B =
[[ -4.7  -6.6  -7.8  -8.2  -8.5  -8.0  -7.9  -8.0  -7.2  -6.7  -8.3  -8.5
   -5.6  -8.4  -6.5]
 [-20.6  -1.4  -9.5  11.9  -7.2 -15.9  -7.2  -7.8 -24.2   4.1 -18.8  -6.3
   -9.4 -12.6 -13.2]
 [ -6.0  -9.2  -6.7  -1.9  -9.4  -9.0  -4.9  -7.4  -9.8  -7.2  -3.9  -7.4
   -5.7  -6.7  -6.6]
 [ -7.2 -10.8  -3.4  -3.9  -2.6  -7.6  -9.9  -4.8  -4.8  -4.3 -10.0  -3.0
  -12.1  -7.1 -11.5]
 [-19.4  -7.3  -7.8  19.6 -11.5  -7.2  -2.3  -5.9 -13.5  -1.0  -2.5  -4.2
  -10.4  -5.2 -11.7]
 [-17.4  -2.4  -7.2  -7.2  -7.4  -7.6  -6.2  -6.3  -6.5  -6.2  -8.0  -5.2
   -7.2  -5.9 -10.8]
 [ -4.5  -7.2  -8.8  -8.2  -9.1  -7.9  -7.9  -8.3 -10.3  -6.9  -8.7  -8.8
   -5.4  -8.5  -6.3]
 [-16.8 -12.6  -3.2  -1.3  -2.7  -5.3  -4.9  -4.0   1.1  -7.5  -2.6  -2.0
  -12.9  -3.2 -10.5]
 [ -6.4  -4.8  -8.3  -4.1 -10.3 -11.8 -11.2  -8.9 -18.6  -7.2 -14.1  -9.4
   -4.5 -11.6  -7.7]
 [ -5.7  -7.2 -11.3  -5.0 -10.5  -7.8  -6.4  -8.7 -10.1  -7.9  -7.9  -9.4
   -5.9  -7.7  -6.3]
 [-21.8  -8.6  -4.1  -7.2  -8.0 -16.9 -14.0  -6.5 -24.0   6.6 -18.3  -4.4
  -10.0 -12.8 -14.2]]
Rows and columns are counted from 1.
(1, 1) -> -4.7
(3, 5) -> -9.4
(9, 3) -> -8.3
(5, 4) -> 19.6
(9, 14) -> -11.6
(1, 4) -> -8.2
(9, 10) -> -7.2
(6, 15) -> -10.8
(7, 14) -> -8.5
(4, 15) -> -11.5
(4, 13) -> -12.1
(4, 8) -> -4.8
(7, 8) -> -8.3
(6, 13) -> -7.2
(4, 7) -> -9.9
(8, 13) -> -12.9
(8, 8) -> -4.0
(7, 4) -> -8.2
(4, 12) -> -3.0
(2, 10) -> 4.1
(7, 3) -> -8.8
(5, 2) -> -7.3
(9, 7) -> -11.2
(7, 12) -> -8.8
(11, 3) -> -4.1
(7, 10) -> -6.9
(10, 4) -> -5.0
(10, 6) -> -7.8
(10, 12) -> -9.4
(9, 15) -> -7.7
(10, 11) -> -7.9
(4, 10) -> -4.3
(11, 8) -> -6.5
(4, 14) -> -7.1
(6, 1) -> -17.4

W =
[[-1.01 -0.66 -0.40  0.75  0.06 -0.01  0.84 -0.48 -0.92 -0.58 -0.02  1.12
  -0.53 -0.20]
 [ 0.61  0.17  0.68  0.03 -1.12 -0.06 -0.97 -0.16  0.40 -0.85 -0.03  0.38
   0.06  1.20]
 [ 0.91  0.27  0.94  0.02 -0.17 -0.06 -1.03  0.52 -0.62  0.64  0.45  0.18
  -1.11 -0.16]
 [ 0.05 -1.00 -0.51 -0.26 -0.84 -0.45 -1.65  0.12  0.79  0.19 -0.24 -0.43
  -0.07  0.60]
 [ 0.31 -0.20  1.19  0.65 -0.56 -0.02  1.10  0.54 -0.25 -0.15 -0.10  0.73
   0.63 -0.56]
 [ 0.22  0.04 -0.86 -1.17 -0.61 -0.89  0.66 -1.02  0.00  0.31 -0.11 -0.80
   0.61  0.36]
 [ 0.11 -0.80  0.21 -0.01 -0.19 -0.39 -0.01 -0.62 -0.80 -0.74  0.32  1.03
   0.79 -1.34]
 [-0.21 -0.84  0.51 -0.44  0.90 -0.20 -0.37  0.25  0.46  1.47 -0.04 -0.73
   0.54  0.15]
 [ 0.24  0.75 -0.43  0.15 -0.93 -1.12  0.39 -0.43 -0.61 -0.94 -0.37 -0.52
  -0.31 -1.15]
 [ 0.37 -1.19 -0.05 -0.44 -0.96 -0.11  0.43  1.26 -0.40  0.45  0.53  0.50
  -0.13 -0.55]
 [-0.09  0.85  0.34 -0.30 -0.09  0.30  0.45 -0.01  0.04 -0.21  0.06 -0.21
  -0.63  1.88]
 [-0.79 -0.91 -1.28  0.23 -0.95 -0.35  0.59  0.82  0.16  0.24 -0.37 -0.34
  -0.81 -0.03]]
Indices start at 1.
(1, 1) => -1.01
(11, 11) => 0.06
(4, 6) => -0.45
(6, 9) => 0.00
(6, 6) => -0.89
(11, 2) => 0.85
(4, 11) => -0.24
(9, 2) => 0.75
(4, 2) => -1.00
(5, 10) => -0.15
(9, 4) => 0.15
(2, 2) => 0.17
(4, 1) => 0.05
(5, 5) => -0.56
(8, 7) => -0.37
(9, 10) => -0.94
(2, 4) => 0.03
(10, 11) => 0.53
(2, 6) => -0.06
(1, 14) => -0.20
(4, 14) => 0.60
(3, 5) => -0.17
(11, 7) => 0.45
(8, 13) => 0.54
(10, 13) => -0.13
(5, 3) => 1.19
(9, 14) => -1.15
(6, 14) => 0.36
(10, 2) => -1.19
(3, 7) => -1.03
(10, 8) => 1.26
(9, 5) => -0.93
(12, 12) => -0.34
(9, 9) => -0.61
(5, 11) => -0.10
(10, 3) => -0.05
(9, 8) => -0.43

a =
[[-3, -18, -11, -40, 34, 34, 28, 4, 7, -1, -7, -16, 48, 4, -19],
 [-28, -10, -14, -31, 29, 29, -25, 3, 8, 6, -1, -22, 52, 31, -17]]
Rows and columns are counted from 1.
row 1 col 1 -> -3
row 1 col 9 -> 7
row 1 col 15 -> -19
row 1 col 2 -> -18
row 2 col 5 -> 29
row 1 col 6 -> 34
row 2 col 4 -> -31
row 2 col 12 -> -22
row 1 col 13 -> 48
row 2 col 14 -> 31
row 1 col 5 -> 34
row 2 col 8 -> 3
row 2 col 1 -> -28
row 2 col 11 -> -1
row 2 col 3 -> -14
row 1 col 7 -> 28
row 1 col 12 -> -16
